Each row is where one point has got to under a steady rotation. How many ticks took it there?
The counts run from 0 to 669.
[  3  -5   1   3  22  -9   5 -32 -16  13  -9 -17  14 -27  -3  -6  17 -25
 -11 -34  -9   5   4  -1  29  -4   0  -5   1   6  21  -2   0 -23  21  -6
 -15  -2  25 -13   4  11 -10  11 -18  -4 -19  22   4   0   0  27 -12  -8
  16  11  11   2  -6  34 -25  -9  -7   1  -7   7  -1   8   5 -14  -1 -12
   6  15   5   1  11] : 315
[ 17 -14  15  -7  33  10  -7  -3  10   3 -21  -5 -17  20 -11   4   8  -4
  -4 -31  -5  -2 -16 -23   4 -12  27  12  -6   2  -1  -7   0   0   8 -23
  -7   3  13   1 -15  -3 -21  13  31  -3  -9  10  21 -10 -11 -17  10   3
   4   4  -1 -12 -11  18  16  -8  -9   9  23  -8  12  -7  13 -26 -12 -10
  13   7  22 -11 -14] : 449
[  0  -2  -6 -18  -7   6  35  12  15  -1  12  23 -14  -3 -15   5 -16   6
   0   1 -15  -1   4   7   8   1   3 -19 -15  15   8   9 -14  13  14  -7
 -13  11   8  20  -5  -1  -1  24  15   2 -20  -1   4 -13  19   2 -22 -12
  13 -17  29 -13  16  12  -7 -18  -4  44 -14   0  -4  -2  -2   1 -10   0
   7 -13   6  -3   0] : 484
[ 22 -18  12   0  25   2  35   3   5   9 -15  12  -3   6  12   0 -15  -6
 -19 -12  -1   6  13   3  25 -15  19   2 -16  12 -18  13   1   9  14  -4
  -9   7  -3 -12 -26  -7  -9  20  31   7 -18  -2  -3 -32  -5 -10 -11  -5
   1   5  10   3  11  17  -8   2  -3  25 -21  -7   4  -9  20  -3  -9   2
   2 -20  10   5 -15] : 471
[ 10   4  -4 -34   0  -7  15 -16  -2   7  10 -34 -16  -7  -4  32  -1 -19
  -4 -13 -31   9  11  -7  -9  -4  -7   3 -12  10 -18  21  10  -1   9  11
 -10  19 -16 -23  -3   3   9   4 -16   7  -6  14   9  -5  -7  -3  -9 -11
 -17  27  20   4 -15  12 -12 -11 -12  -1   3   9   5 -17  15  21   4 -22
  21   0  11  -7  24] : 185
[ 19  -6   2  -3  18  14   5  -1   4   9  12   7 -20  32 -14 -12   0  -5
   2  -5 -27 -15 -16 -11 -13 -12  17 -18   7  27   0  31  -3  15  10   1
 -18  15   1  -8 -10 -13  16   9   6   0  -1  -2   3 -17   2  13 -12  -6
 -12  -3  37  -8   0 -10 -14 -20   3   8  17  -2  -7 -36 -13 -19   8 -21
   9  -3   9 -10  42] : 0
[-14   0  21  15  31   1  25  -1 -12   1   0  -6 -14   3 -11 -11 -32  -5
  -6 -25 -15   5   8  -8  19  -6  -5 -17 -18  16  -2  14   5  -2   3 -17
  -3  15  11 -10  -3   0  12  24  -9  -9 -14   9  -9 -18 -12   3 -10 -10
   5  -9  10   2  31  34  -3   1  -6  19 -17  12  12   1   2   1 -24   2
  -2   8  -8  22   7] : 583
[ 17 -13   6 -29  -8 -21   9 -12  -7  -6   4  20  -6 -10  -2   9 -20   3
  13  -4 -21  14 -22  -6  11  -4  20 -19  -4   7   0   4  -9  -6  17   9
   5   5  11  -5 -22 -37   8  15  17 -15   5  -5   7  -1   5 -13   2   3
 -11  -4  13 -14  26  17  15   5  12   7  22  -7  20 -10   7 -23  -6   1
  -4 -26 -15   3   7] : 279
[  8   4  -8  -2  24   4   6  -7  -1  22 -24  -8  17   6   0  -1  35  -6
  10 -11 -24  -6  14  -8 -12  24  40  14 -13  11 -14   9   4  14   1  21
  -5  12 -17  10 -13  22  -4  -4   5   4 -19  -9  17  24   2   4   2   5
  -2  -4 -11  12  -9   8  -3   8  -1 -16   9   7  -1 -21   4  -2  -4  -9
  11  -1  30  -1 -15] : 334
[  1   6 -15  -1  26  -2  16  -4  10  16  -8   4  -1  27   1 -17  11  15
  22 -15  -6 -18   9 -12 -20   5  32   0  -5   5 -10  19   0   5  15  11
  -9 -10  -3   0  -1  -7  -1  19  20   2 -17 -11  25  -7   8  19 -12  17
  -7  -3   9  19  17 -14  17  -5  -3  10 -29 -14  -8 -29 -22 -20 -19 -16
   0 -23   0  -7  -8] : 244
[ 14  -6  -6 -26  -2 -12  25  -1   6  11   9   3 -13  22  16  21 -23   4
   3   1 -31  20 -16 -15   7   0  17 -14  -3 -15   7   7  -8  -3  26  21
  -2   9   5 -11 -13 -16 -11  27  12 -16   3  11  30  -7  -1  -4  -7  -4
 -14   0  11   8  10   2  26  -8  -3  12 -12 -12   3 -14 -16  -5 -11 -15
  14 -28  -8 -11  -4] : 176
[ -6  -5   1  -8   7 -13  16  -6 -21  -6  12  14  -5  13  -1  -4 -12   2
  24 -16 -32   8  -8 -11  -5  15  -2 -19  15   4   1  18 -10   3  18   6
  -5  10  -5 -13  -5 -29  22  10 -17  -8   8   0  15 -13  -3  -3   1   4
 -22  25  34   4  38  17   8  -3   9   7  16  -2  12  -9   1 -10   5   2
   4  -4 -16   1   6] : 377
[ -9  16 -14 -28   2   1  24 -11   9  -8  12   5  13  -6   2  18  17  -6
   5 -11 -16  -8  -4   9 -23   3   1  -8 -19 -15 -18   9  22  -6  16   8
  11  15  -6  -6 -14   0   7   8  14   4 -11 -12   5  -3  12  18  21  -1
  11  -3   3  -4  12   1  20  15  -1  41  -7  12   4  -1  -3   3  10  -8
  28  -5  21   4  24] : 505
[ 10   2  -4 -19  -9 -13  11 -10   2   9  -6  34   5 -10   6   6  -2  -3
  -8  -6 -21  10 -17  12  26   0  15 -14 -11  -9  18   5 -12 -23  25  10
  -6   6  22   9 -20   7 -14  25  24  -2  -3   5  15   2   2   5  -7 -10
  19 -10  -5 -16  10  22   0   7 -13  33   0  11   3   9  -5  -4  -2   4
  29 -18   7  11   7] : 404
[-18  32 -15 -10   7  -3  27 -14 -10   3  17  -2  15  -8   2  23   7 -10
  19 -15 -27  10   1  -1 -13  10  -4   3  -7 -10 -21  20  17 -20  14  19
   1  16  -4  -9 -13   8  12  18  -8 -12 -14  -2   2  10  -6   8  16  -5
   6  19   3  -1  28  17  17  24   3  16  -3  22   5   3   0  11   2 -15
  18   8  12  20  23] : 504
[ 33 -16   7 -18  10 -23  14 -14   1  36  -4  -1 -12   4  -6  17   3  -9
   8  -5 -25   8 -23 -27   7  -5  27  -4  -3 -16  10 -12  -8  -9  14   9
   6   4  18 -19 -17 -13 -13   9   8 -12   3  14  40  14  11 -19  -1  -6
 -11 -11  -1  -6  -4  16  10  -1  -9 -22   4  -3   5 -20  -8 -14 -15 -10
  10  -5   3 -14  -8] : 643
[ -8  19 -15  20  22  10  16  19 -14  13  12 -12   8  -2   2   2   6  -6
 -10 -15 -34 -16   4 -10  -1   3  -3 -11   1  14 -20  23   8   5   6  19
  -5  26 -13   7  -3  15  22  15   2   2 -17 -17  -4  -2 -10  21   0  -6
 -12   1  13   5  -2   5 -13   8  -1   2  -4  10  -6 -21  10  -5  -6  -9
  10   9  23  -2  24] : 111
[ 12 -13  18   0  24  -5   4  -4  -4  13 -13  -3 -12  25 -11  22  -1 -23
   4   6 -30  10 -14  -5 -17 -17  25  19 -21   3 -20  17  18   1  12   4
   9   5  -4 -16 -19  -5 -11   7   6  -1 -16   4   4  -2 -12 -26  18 -21
 -11   9   8   0  -5  12  -4   0 -10  -5  21   4  13 -21  18  -5 -14 -12
  15   4  23   3   5] : 659
[ 24 -15  14  -4  16   1  22   7  -6   9 -13  -5 -10  11 -15  -7 -16 -12
  -6   2 -19  -6 -22 -20  21 -18  23  -6 -18  22 -13   7   9   2   6  10
  -2  -1  10  -6 -21  -9   4  21  31   6  -8  -7   0 -13 -14  -9  -1  -8
  -4 -13   9   3  -1  18  -8  13   2  -6  13   0   3 -34   0 -21  -9   3
  -1  -6  11  -6   8] : 665
[ -6  11 -10 -17   2 -12  21  -4 -12 -10   6  10  14 -46  -6  13  10 -12
  -8 -38 -13   4  20  19  10   9 -10 -24   1  12 -15  16  -7 -11  11  -7
 -12  25   9  12  -9  -7  10  10  -2  -2 -12  -8  -5  -8   5  16   5  -4
   5  12  23  -4  12  30  -9   7   0  25   7  -1  12  10  26  -1   4   2
   4  12   6  15   6] : 492
[ 10   9 -12  -8  16   9  13   0   0  15 -13  -4   3 -10   7  15   3  -9
 -12  -4 -34  -4  -7 -19  22   8  19  -2 -19 -25  -2  -7  10 -16   6  14
  28   2  19  11 -18   6 -10  19  26  -7  -9   2  19  15   5   8  19   1
   6 -20 -21   3  -7  16  20  17  -2  13   4  10   1 -16 -13 -15 -19   0
  14  -4   4   0  14] : 420
[-11  -8  -7   0  10  -3   7   4   8  10 -10  32  13  14 -21  -8  13  -5
  18   5 -32   1   3  11 -15  22  32  -2   1   4  -2  14  -5   4  15  12
  -3   8  -3   0  -1   3  -2  -2   9   6 -28 -23  19   2  22  -4 -15 -11
   1 -10  23   9  19   1 -12  -7  -1  25 -10   1   5 -25   7 -14  -3   0
  11 -11  12  -5   1] : 22
[ 30  15 -12 -14   9  -2   4 -16 -19   2   9  -8   5 -20  12  30  11   7
 -12 -37  -8  -3   4 -14  26   2  -3 -16   9  16  -1   0  -8 -10   1   9
 -15  29  11   5 -18   5   4  20   1 -20  10  26   5   7 -18   9   3  19
  -2  15 -10  -9 -12  29  17   2   4 -10  11  -3  -6  22   0 -10   1 -15
  -6   8  -1  14  -3] : 634
[ -1  24 -15 -34  -2   5  10  -7  11  -7   8  16   3 -20  -2   6  19   4
   4 -20 -23 -10   4   6 -11  -1  12 -19  -1 -13  -2  -2   9  -2  12  -2
   7  16   2   4 -19  -9   0   1  25   3  -3 -14   9 -14  23  21  20   5
   9  -5  14  -9  15   5  14   4  -6  47   0   3   2  -4 -11  -7  10 -20
  32  -2  19  -1  27] : 506
[-10  12 -13 -15  16  -7  14 -11  -1  16   2 -27   3   3  10  33   4  -8
  -5 -11 -31  22   2 -21   7  19   2   4 -12 -12   1   0  -1 -13   4  17
  10  12   1  -7  -9   5  -5   8 -24 -13 -16  15  37  15   0  -1   4   5
 -11  16  -9  25  -5  26  14  -9  -1  -9 -14   6   0  -6  -6   5 -13  -9
   3  -3  -5   3  -5] : 629
[ 13  -2   9 -19  16  -5  20 -18   0  -8  10   9  -7  -1   4  13 -14  10
   9 -19  -1   5 -11  -7   8 -14  19 -12 -10 -12  19  -5 -11  -9  16  -4
  -8  -3  21  -8 -22 -11 -20  20  -2 -25   7  33  14  -4   3   1   1   9
   8   2  -5  -7  20  21  32  -9   6  21   2 -11 -11  18 -14  -5 -13 -22
   1  -9 -19  18  -8] : 63
[ 11   5 -11 -27  -3 -15  11 -23   2  23 -18   0  17 -14   4  13   8 -31
   7   4 -29  15   8   0 -16   7  18  19 -38  -5  -7   7  22 -30  15  25
  12  -5   1  -9  -3   9 -17  15  16   8 -26   1  14  15   7   7   0  -5
  10  -5  -8  13   5  21  -4   7  -6   4 -13  15  -3 -11   4  -5 -11  -8
  14 -13   7   2   7] : 414
[  8   5 -10 -16   9 -15   2 -28 -11  12  -7 -23  12 -44   0   3  17 -11
   2 -16 -19   5  12  -9  26  10  -3  -8 -11  15  12   0  -4 -34   7  14
   3   9  19  -1  -6  -1   4  11  -9  -1  -6  10   4   3   3  13  -8   1
  10   1   6   2  -1  38 -16   1   7   0  -1   8  -4   0   5 -12  -4   1
  -3   6 -16  10  10] : 412
[ 23   9 -13 -30  -4  -2  -4 -24  10  21  22 -13 -15   6   8  26   5   2
  19 -12 -13 -13  -8  -6 -25  -2  24   1  -8  10   7  22  -2 -10   9  11
 -22  16  -4   2  -7  -8 -12  12   0 -11   1  18  17   2  10   2 -10   8
  -7  14   0  -3 -11  -4  13 -22   2   1  -3  -4 -15 -15 -15  -4  -9 -42
  10 -20  -5  -6  25] : 638
[-10  -1 -12 -29  22   2   8 -31  16   0  -3 -23  21   5   6  13  21 -17
   3 -19 -16   3   4   5 -11   1  17  20 -21   7 -16  13  11 -14   4  14
   1  -2 -16 -21  -7  21  -9  -6 -25   3 -21  25  10  -3  12  15  10  -5
   6  16   5  17  -2   9  -7  -9   1   5  -2   1 -12  -3  -2  14  15 -33
   7   3   6   1  14] : 527
[ 21  -4   8 -29  -4  -9  21  -1   6  20  10  -3 -21 -11  -8  19 -10   6
 -16  -2 -19   9  -4 -12  23  -5  16 -22  -4  12  26  -9 -23   2  12   1
  -8  19  15   4 -14  -2  -5   6   4 -12  -2  15  14  -1  17  -3 -25 -23
  -3   0  27 -18  -4  17  -4 -13  -9  11 -15   0  -7 -24 -23  -3   2  -4
  20   1   0 -16   5] : 188
[ 14  -5   2 -45  -1  -4   4 -23  30  13  -7   1   2 -19   2  23  19  -1
   2 -18  -1  15   9  -1   6   4  17   3  -9  -8   8 -11  -7 -16  16 -10
  -3   1  24   3  -9   1 -30  12  13  -6 -15  16  27  -2  16   9  -7   4
  18   8  -7  -3 -11  10   1 -19 -12  20 -10 -13 -15   2   1 -11   1 -20
   9 -16  -8  -9 -15] : 626
[  3  13 -10 -21  -5  -5   6  -8  13  14  13  10  11 -10 -25  25  14  -9
  22   4 -22   0   3   6 -16  13  23   2 -17   2  20  10  -2 -17  19  12
  -8  11  14  25   8  23 -29  14  -4  -5 -17   7  17  24  17  15 -13 -10
  16  -9   1  -6   6  10   0 -18   6  24   8  16 -10   3  -7   5  -2 -17
  13   5  10  -2  15] : 416
[ -9  -4  11 -10  16  12  44  11   4  -5   9   0   3   5   3  15 -15  -1
 -20 -29 -13   7  23   8  18  -6  -8 -18  -8  11 -18   4   4  15  21 -17
  -7  14 -12 -10 -24  -5   3  16 -15 -12 -14   8  -7 -27  -1   8   8  -9
   0  13  21   0  17  14  -3  -2   0  24 -14 -11   3  -2   2   9   5 -19
   7  13   8   4 -16] : 373
[ 11  -7  14   1  29  24  16  15 -12  -2  -1 -20   0  -3 -21   7  -8   5
 -32 -26 -19   2  -6 -15  32 -13   4  -8  -6  31  -6   6  -2  17  -2  -4
  -6  22   3   2 -16  12  15   2  -2 -13  -7  12   0  -6 -11   7   4 -11
  -2  -6  21 -13 -19  32 -10 -11   1  -5  22   2  -6 -22   8  -5   7  -4
  -5  27   9   7  14] : 663
[  8  -7   4   7  28   3  28   6   7  16   8   3   9 -14  -7   2   7 -10
  -9 -23 -19   1  15   8  -2  -8  10 -14 -11   0 -34   9   2  14  16 -22
  -1  26 -16  -7 -22  -4   8   3  -1 -11 -14 -20  -5 -16  14  -1   9  -8
  -6   5  30  -7   3  -7 -14   6  -2   7 -12   4   8 -17  13   1  -6 -17
  13   7  28   0   2] : 573
[-11 -11   7  25  34  -5  10 -18  -5  15 -17   4  20 -15  -9 -21 -17 -16
   4 -14 -19  14  23   9  13   8  -5   0 -12   5  -8  28  10 -16  15  -8
  -9  16  12 -12   1  -3   1  19  -5   0 -27   1  11 -21  14   7  -8  -8
   1   5  29   5  12  28 -33  -8  -6  18  -7   4  11  10  14 -10 -22   5
 -11  -7 -10  26  17] : 19
[ -7  15  -1 -27  -9 -17   4  -1  10   9   3  -2 -12 -17 -16  -3  -6  -9
  19  -2 -23   2  -3 -13 -14   6  -1  -6 -20  -9   7   6   2 -27  12   2
   3   6   9  11   4 -26  -6  12  24  11  -5   0  23 -11   6   1 -13   2
   5  -6  22   3  19  22  18  -5 -14  35  -6  12  24 -17   4 -15 -23   7
  11 -23  -9 -10  30] : 495
[-17  16  -5 -32  23  22  11  12   5 -10 -21  -4  -4  25  -8  -1  19  14
  13 -13 -13 -11   3  -3 -35   3  22  20 -26   9 -17  18  12  13  -6   5
  -8   5 -17  12  -3   6  -6   6  20  11 -14  -1   8  -4   7  12   0  18
  15 -10  -5   6  10   5  13   2  -8  33   1   2   9 -16   3   1  -1 -15
  10 -10   9  11   1] : 141
